In the rows, zero is written as 128.
The rows of D fall into a few groups, which share some directions, and each row is roughly a mix of its group's hidden directions.
D (163 x 11):
[[121 102 166  91 107 128  80 144 113 140 117]
 [ 99 148 146 145 118 137 124 116 178 100 166]
 [147 131 130 134 147 127  91 160 112  98 179]
 [163 138  86 146 107 164 123 129 118  99 158]
 [155  94 125 110 183 137 153 112 137 141 105]
 [157 111 130  94 166 121 127 124 169 124 167]
 [117 163 166 103 149 109 137 143  85 143 108]
 [112  80 147 114 144 148 106 112 103 169 115]
 [107 107  91 129 148  88 127 152 109 107  91]
 [ 86 116 121 102 121 148  81 147 155 127 103]
 [149 148 171 115 135 188 123 116 135 121 112]
 [ 89 113 140 133 185 117 129 136 134 142  90]
 [118 156 109  94 121 116 149  77 143 156 108]
 [148 141 108 148 123  68 148 112 138 135 162]
 [182 127 121 136 144 117 169 121 165 108 134]
 [121 141 150 113 114 170 107  82 159 150 127]
 [185 141 155 123 134 137  80 121 128 116 142]
 [146 146 112 106 162 107 138 160 168  94 138]
 [153 153 147 148 135 107 154  94 102 117 170]
 [130 143 105  87 156 144 134 112 134 106 180]
 [151 140 149 118 141 117 172 105 168 117 165]
 [116 138 153 104 183 130 109 156  99 117 106]
 [185 112 148 134 125 137 121 116 105 134 175]
 [128 181 136  87 124 108 139  98 105 148 121]
 [123 120 137  98 134 148 191 146 125 149 101]
 [163 145 123 143 172 142 137 147 151 102 166]
 [129 167 135  80 107 143 111 164 145 105 130]
 [ 78 139 116 113 151 171 134 111 161 128 118]
 [161 124 135 169  94 115  99 126 136  99  95]
 [158  87 135 106 132  98 142 110 150 145 169]
 [ 92 147  99 118  70 138 132 139 155 121 136]
 [153 128 142 114 117 122  93 146 135 117 192]
 [ 80 170 141 135 126 135 126 100 172 131 130]
 [160  92  98 117 137 131  72 132 120 146 134]
 [ 97 104 147 125 140 127  64 135 123 152 145]
 [ 85 170 146 130 149 123 166 119  94 128 128]
 [143 139 123 140  76 114 182 124 105 119 120]
 [145  95  88 132 149 115 162 117  96 107 104]
 [ 93 161  97 131 102 111 135 124 175 108 117]
 [ 95 142 105 125  97 158  93 112 147 100 155]
 [158  97 165 133 147 113 166 112 143 154 105]
 [156 115 138 111 173 157 131 175 134 128 152]
 [126 178 108  85 151 106 107 109 146 126 139]
 [102 186 133 104 153  99 151 139 128 115 129]
 [159 147 158 129 150 155  79 134 125 109 154]
 [139 141 143 141 183 118 101  88 133 109 150]
 [131 145 116  78 122 118 154  91 120 165 106]
 [ 93 140 113 128 138 142  93 175 156 114 101]
 [141 162 151 136 137  80 161  92 120 141 138]
 [131 139  86 125 105 170 159  94 102 130 133]
 [139 182 128 113 109 112  80 145 114 113 118]
 [ 99  84 131 106 170 133 129 158 155 135 113]
 [ 93 153 167 130 102  96 117 129 101 160 121]
 [107 115  81 131  99 140 106 109 175 121 125]
 [167 121  98 130 100 117 100  96 165 134 149]
 [125 133 130  85 158 120 116 139 165 114 176]
 [105 130 118 124 102 147 125  83 171 160 146]
 [174 147 109 111 139 102 123 123 163 115 167]
 [152 113 115 179 178 138 150 131 127 112 133]
 [183 151 152 131 161 158 126 131 142 103 135]
 [166 159 122 117 145  90 143 147 161 102 145]
 [156 158 174 144 126 104 170 129 105 129 138]
 [116  80 131 131 162 141 160 119 142 151  91]
 [104 165 115 124 110 144 137 151 105  74 139]
 [111 133 151 161 149  91  94 107 102 153 147]
 [108 139 164 133 141  99 150 171 122 123  86]
 [135 175 110  95 121 131 113 132 110 153 174]
 [149  93 121 148 184 141 104 148 106 134 126]
 [ 98 143 155 142 156 104  92 147 100  96 121]
 [151  90 118 119 117 123 156  74 144 146 148]
 [126 144 121  87 134 142 131 133 124 176  79]
 [142 161 101 127 122 129 115  82 169 116 156]
 [129 137 143 162  93  86 170 112 111 144 126]
 [104  91 162 180 112 129 117 131 126 109 149]
 [123 137 119 140  60 145 130 162 107 127 121]
 [109 156 127 137 141 120 152 129  85 139  74]
 [148 121 113 116  80 110 159 123 132  80 116]
 [120 121 138 129 152 187  86 145 139 112 145]
 [151  95 137 178 151  96 131 147 128 124 101]
 [134 156 167 131 190 154 129 131 138 120 129]
 [110 180 116 139 134 114 164  88 125 140 108]
 [ 88 101 140 138 134 163 177 121 153 137 126]
 [ 96 148 176 123 119 129 100 133  81 129 117]
 [131 145  94 137 120 111 118  89 186 130 119]
 [102 120 146 135 134 134 129 167 104  77  96]
 [166  87 124 118 133 160 137 143 175 130 116]
 [143 123 180 125 102  97 142 135  90 137 151]
 [135 165  91 135 127 120 121  82 161 101 133]
 [131 137 130 162  92 147 116 126  65 133 123]
 [140 109  90 132 145 175 125  99  89 133 117]
 [142 108 104 104 131 110 158 139 109  78  96]
 [103 104  94 117 110 120 112 101 167 164 143]
 [184 118 106 104 113 111 128 107 163 131 151]
 [ 94  95 127  91 175 142 115 127 131 148 109]
 [136 144 112  89 136 105 128 137 125  81 173]
 [110 181 151 137 127 102 112 131 115 142  84]
 [153 183 130 131 134 118 145 130  86 112 156]
 [144 116 164 117 149  96 108  74 130 147 124]
 [111 154 124 106  90 109 157 112 152  83 136]
 [107 106 126 101 142 162  84 168 134 109 135]
 [159 167 103 105 120  88 145  98 126 109 114]
 [106 112 110 153  98 164 113 107  89 143 103]
 [138 178 108  94 114 115  98 129 145 141  95]
 [ 71 109 114 136  90 156 127 150 144 117 129]
 [130 124 172 135 133 132  92 154  93 101 161]
 [136 144  98 101  80 130 111 127 111 112 171]
 [141 118 134  96 139 140  72 161 101 119 147]
 [182 115 129 118 125 121 174 142 124 125  91]
 [ 82 148 125 144 145 131 144 100 156 109  87]
 [141 136 185 172 153 137 116 143 113 126 146]
 [ 93 111 143 163 123 130 112 124 108 113  72]
 [113 149 105 175 115 113 138  94 113  97 156]
 [147 152  77 117 159 144 136  93 100 131 120]
 [121 119  95 120  83 127 129  84 164 148 123]
 [130  99  97 160 124 137 134 149 177 103 151]
 [101 131 137 133 139 100 131 118  73 156  91]
 [ 92 138 107 138 154 115 153  91 113 141  86]
 [185 130 116 113 152  94 130 125 165 127 145]
 [110 161 120  62 124 125 145 144 108 131 142]
 [139 101 131 148 171 148 115 165 126  95 158]
 [183 144 111 147 173 127 126 109 125 112 147]
 [146 157 166 142 127  80  89 117 140 121 137]
 [154 124  90 131 116 147 126  68 138 143 148]
 [158 128 163 122 174 128 160 134 151 161 132]
 [157 105 146 128 112  95  87 123 122 174 127]
 [133 145 160 142  75 120 102 152 122 104 155]
 [130 158 142 112 147 112  88 108 179 142 140]
 [115 152 124 178 116 157 112 144 128  80 128]
 [141 140  88 156 154 167 101 146 135  95 128]
 [ 84 108 100 105  86 151 151 131 132 149 132]
 [138 148 140  83 115  86 118 120 146 162 100]
 [148 121 163 107 106 158 108 156  98 142 163]
 [171 135 112 101 170 121 139 127 151 110 163]
 [141  86 133 160 101 101 151 107 100 141 103]
 [ 99 109 104 138 117 150 102 174 128  99  99]
 [101 117 168 133  99 112 139 141 183 120 140]
 [126 105 148 119  72 129 164 150 107 111 148]
 [125 134 121  68 159 131 137 139 167 104 135]
 [124 159 159 102  76 142 111 149 151 142 129]
 [133 140 133 141  98  92 127  81 170 121 109]
 [167 128 123 133 113 113  94  83 156 117 157]
 [168  96 102 162  92  99 141 127 140 126 128]
 [116  69 140 143 154 114 161 121 110 129 153]
 [152 126 149 111 181 121 150 168 130 103 132]
 [115 109 125 150 166 134 184 128 127 114 162]
 [ 87 135 125 130 120 177 129 103  83 128 142]
 [136 154 113 130 191 132 143  99 118 137 101]
 [110 151 154 102  93 117 126 160 119  80 127]
 [164  89 144 135 163 128 164 135 140 129  94]
 [132 173  77 126 133 139 127 121 134  84 115]
 [ 63 158 140 109 149 129 145 127 135 107 136]
 [ 78 148  81 133 129 104 129 102 146 119 140]
 [145 113 150 101 163 104 116 173 156 115 146]
 [112 130 137 120 165 157 111 101 158 125  78]
 [140  88 102 160 115  94 130 146 115 112  91]
 [139 125 175 143 146 132 177 124  93 138 109]
 [156 168 180 139 152 142 147 123 126 129 151]
 [ 96 123 119 103  94 113 182 130 145 153 123]
 [ 97 112 150 150 139 184 116 149 121 112 103]
 [160 110  87  89 159 116 145 129  97 139 132]
 [189 114 144 131 141 138 109 162 109 103 121]
 [176 146 125 144 150 133 112 151 125  90 165]
 [ 95  96 148  75 124 114 133 153 149 145 131]]

In each list below, two rows fit none of the groups, and each other row fits one group, some only roughly. Which are they? Name them in the order they come.
  * j960: [155 121 143 155 118 100 112 102 128 156  77]
  * j526: [116  98 128  96 135 151 104 166 173 113 127]
  * j17: [129 157 180 124 118 105 146  88 124 156 123]
  * j797: [143 154 155 118 143 161 137 144 165  86 151]
  * j546: [124  85  77 112 113 140 134 127 165 152 131]
  * j680: [128  98 148 102 121 106  97 119 173 153 154]
  * j140: [ 71 125 172 100 115 128 103 133 118 132 121]
  * j809: [138 119 160 110  92 136 100 178 102 138 125]
  * j223: [146 111 123 137 133  88  97 137 133 155 181]
  * j146: [ 89 117 136 124 104 109  84 129 117 168 104]
  * j892: [126 130 138 136  77 134 159 115 102 177 120]
	j526; j797
  * j779: [137 127  98 120  69 105 119 100 134 149 152]
  * j231: [123 148 108 133 125 126 101 124  64 151 100]
  * j763: [172  97 123 164 130 132 143 155 132  94 104]
  * j530: [153 133 156 146  86 149  88 131 158 150 122]
  * j796: [144 132 151 154  68 145 130 121 130 131 167]
  * j26: [131 105 167 125  84  87 126 140  98 118 117]
  * j553: [133 121  73 155 102 117 149 153  96 116 137]
  * j961: [143 105 124 134 134 171 137 168  89 109 155]
  * j880: [144 107 120 114 143 149  85  96  99 158 155]
  * j557: [133  75 140 146 134 100 135 174 120 103 125]
	j553; j557
  * j154: [114 184  99 112 156 138  90 135 123 122 117]
  * j85: [ 88 129 163 138  99 137 133 164 102 100 148]
  * j966: [122  90 148 131  73 133 128 137  95 108 105]
  * j226: [122 124 157 106 149 160 124 161 145 157  85]
  * j963: [108  97 156 152 105 136 164 102 149 146  99]
  * j635: [101 124 106 170 177 147 140  97 118 138 126]
  * j185: [151 181  83 114 145 105 126 107 129 125 138]
  * j786: [102 164  98 122 117 152 118 131 114 147  76]
  * j324: [128 168  79 155  96 151 128 121 146 113 139]
  * j116: [151 119 110 111 156 122 130 135  98 161  74]
  * j921: [138 132 105 116 150 179 127  84 151 145 146]
  * j433: [137 110 112 157 137 108 101 136 186 135 100]
	j966; j921
  * j790: [154 157 104 118 129 111 128  77 102 161 141]
  * j512: [155 157 113 115 114 166 114 157 167 103 140]
  * j179: [147 160 125 125  99  73  98 124 122 156 134]
  * j93: [101 147 110  93 119 116 184 114 132 142 154]
  * j877: [150 108 170 160 142 112 138 121 106 165 159]
  * j851: [171 136 136 150 173  98 111 136 150 135 101]
  * j573: [177 116 147 150 106  98 126 122 118 167 106]
  * j859: [138 141 155 157 102  91 120 149 162  93 144]
  * j121: [146  96 132 170  85 125 154 122 119  96 113]
  * j214: [123  92 141 121 163  80 138 104 100 144 143]
  * j417: [118 181 133 115 132 149 102 131  90  99 149]
	j877; j859
  * j373: [136 165  94  94 131 129 127 103 167 159 134]
  * j153: [141  93 147 145 100 170 127 122 139 111 171]
  * j555: [117 115  77 125 156 124 119 141 173 126 161]
  * j466: [122 178 131 123 160 154  85 107 143 125 113]
  * j68: [160 134 104 112 109 122 183 135 110 156 106]
  * j31: [109 143 162 148  91 143 163  98 120 134  96]
  * j335: [158 174 173 131 130 127 156 149 126 127 103]
  * j728: [155  87 106 107 154 116  89 158 128 126 108]
  * j662: [141  80 142 147 135 166 139 138 154 160 106]
  * j676: [139  93 122 118 110  88 165 135 129 173 118]
	j466; j335
  * j232: [124 162 139  87 102  95 111 141 118 124 169]
  * j314: [ 87 107 138 152  84 127 169 137 142 112 127]
  * j906: [154  72 156 127 121 147 141 152 158 141 140]
  * j946: [165 115 125 168 122 156 156 110 162 123 101]
  * j106: [ 69 129  99 127 124 168 155 144 128 121 119]
  * j32: [123 182 140 137 156 128 130 110  85 111 151]
  * j833: [148  72 139 128 138 136 142 136 116 172 157]
  * j191: [150 133  78 155 101 150 128 141 138  87 123]
  * j277: [158 140 163 120 150 110 120 107 168 110 165]
  * j515: [107 106 155 124 106  89 132 144 149 157  86]
  * j990: [100  98 165 150 135  96 151 155 140 143 101]
  * j330: [179 134 101 139 117 134 168 132  98 128 156]
  * j423: [145 175 100 103 163  93 124 124 111 139 117]
  * j222: [162 134 144 163 167 112 132 172 116 107 133]
  * j999: [131 109 144 149  88 156  86 115 123 115  90]
	j314; j277
  * j939: [ 93 166 146  92 139  95 125 129 155 132 155]
  * j216: [140 114 163 169  92 111 101 119 138 162 122]
  * j249: [ 88  96 149 143  95 123 120 167 119 159 123]
  * j811: [178 142 117 134 148  93 102 122 167 126 112]
  * j162: [140 110 163 116  83 117 151 118 109 173 126]
  * j692: [143  89 148 132 105 149 126  92 153 142 169]
  * j745: [114  96 106 126 184 156 157 134 128 107 136]
  * j201: [132 116  80 118 173 118 127 159 154 113 149]
  * j315: [ 77 167 117 132 134  94 122 150 125  97 134]
  * j144: [194 152  91 133 130 124 118 133 148 123 117]
  * j128: [125 156 117 112 161 104 188 142 122 146 118]
  * j469: [125 123 155 157  94  78 112 157 151 121 131]
	j249; j315
  * j343: [109 149 156 114 150  97 105  89 145 164 142]
  * j823: [ 95 105 133 106 126 105 164 144 110 178 122]
  * j338: [114 124 114 161 144 127 120 143  79  91 162]
  * j94: [110  87 116  79 128 173 124 132 116 134 141]
  * j527: [133 177 119 124 148 128 158  79 104 137 136]
  * j273: [108 137 141 143 155 137 116 104 165 153 179]
  * j891: [117 112 136 106  67  92 143 134 152 114 128]
  * j39: [107 172 141 124 130 131 126 131  63 131 141]
  * j861: [123 138 154 183  93 115 135 123 104 134 161]
  * j346: [148 116 149 129 136  92 163 106  74 133 132]
  * j217: [116 122 164 104 161 114 162 109 172 140 137]
  * j667: [141  77 141 133 147 138 131 124 166 160 162]
  * j940: [119 104 128 162 166 112 118  90 133 163 102]
  * j650: [135 124 138 145 121 170 113 172 126 128 178]
  * j707: [123 115 159 144 187 128 120 132 163 154 135]
	j891; j346
  * j717: [133 137 127 102 100 161 127 176 133  83 127]
  * j801: [111 135 119 116 196 133 109 125 118 164 127]
  * j677: [111 104 109 105 119 137 115 138 179 114  83]
  * j137: [151 192 151 126  97 123 142 133 137 109 142]
  * j256: [109  96 112  89  78 123 146 121 150 148 139]
  * j538: [153 129 122 135 130 132 184 114 106 119 177]
  * j687: [151 100 158 128  91  95 120  89 121 154 130]
  * j885: [112 116 130 107 102 145 165 100 155 174 117]
  * j199: [101 175 111 150 123 156 120 111 161 120  98]
  * j955: [119 163 114 119  93  87 140 112  86 110 125]
  * j567: [118 102 110 126 116 116  67 155 124 147  99]
  * j405: [140  79 123 164 106 114 151 126 140 145  90]
	j677; j137
  * j987: [121  73 152 141 147 140 130 161 139 111 161]
  * j184: [160 125 102 156 124 147 124 148 125  67 128]
  * j247: [154 106 162 134  78 125 115 157 111 126  99]
  * j637: [119 156 147 108 101 119 169 102  86 149 121]
  * j983: [ 87 120 114 147 117 133 104 142 160 134  76]
  * j81: [137 128 112 168 137 151 108 142 118 108  70]
  * j664: [122 145 123 126 151 179  96 140  97  96 144]
  * j195: [107  95 144 115  74  91 113 139 108 129 128]
  * j122: [150 128 137 114 164 116 178 109  86 140 138]
  * j606: [134 167 107  83  98 106 121 140 117  93 122]
  * j805: [154 141 136 148  78  98 112  89 120 116 110]
  * j204: [ 87 119 147 133 111 137 116 127 162 181 109]
	j195; j204
  * j449: [156  74 129 138 145 156 112 138  95 143 107]
  * j719: [151 130 115  91 114 160  89 142  90 140 148]
  * j540: [162 118 150 110 152 120  93 140 105 142 175]
  * j421: [117 117 109  96 181 134 107 168 119 115 111]
  * j585: [134 130 139 153  89 123 118 146  78 109  92]
  * j9: [162 109 135  78 111 120 162 151 121 149 108]
  * j967: [108 152  98 142 108 132 164  72 126 133 136]
  * j69: [104 138 157 106 154 116 125 147 109 116 185]
  * j620: [106 101 164 109 126 143 141 155 169 104 153]
  * j534: [163 152 130 112 118  87 168 135 156 110 148]
  * j260: [127 146 105 132 108 163 142  98 180 146 111]
	j719; j534
  * j142: [122 107 105 139 172 113  91 117 173 126 115]
  * j576: [147 125 112 104 177 116 113 106 101 166 109]
  * j721: [104 126 171 146 115 142 110 154  96 147 167]
  * j169: [133  61 170 145 138 122 124 132 127 125 145]
  * j802: [148 106  97 154 145 143 141 139 134  74 101]
  * j446: [132 146  87  93 176 157 134 142 135 133 147]
  * j616: [137 188 120 107 153 150 134  95 118 146 142]
  * j970: [106 142 145 184 143 132 103 119 144 113 166]
  * j629: [100 118 150 113  82 136 168 116 159 152 130]
  * j62: [100 105 170 106 126 103 144 151 100 137 162]
  * j523: [108 129 110  86 148 148 163 116 168 149 144]
  * j712: [139 165 156 142 130 108 136 120  75 123  94]
	j616; j712
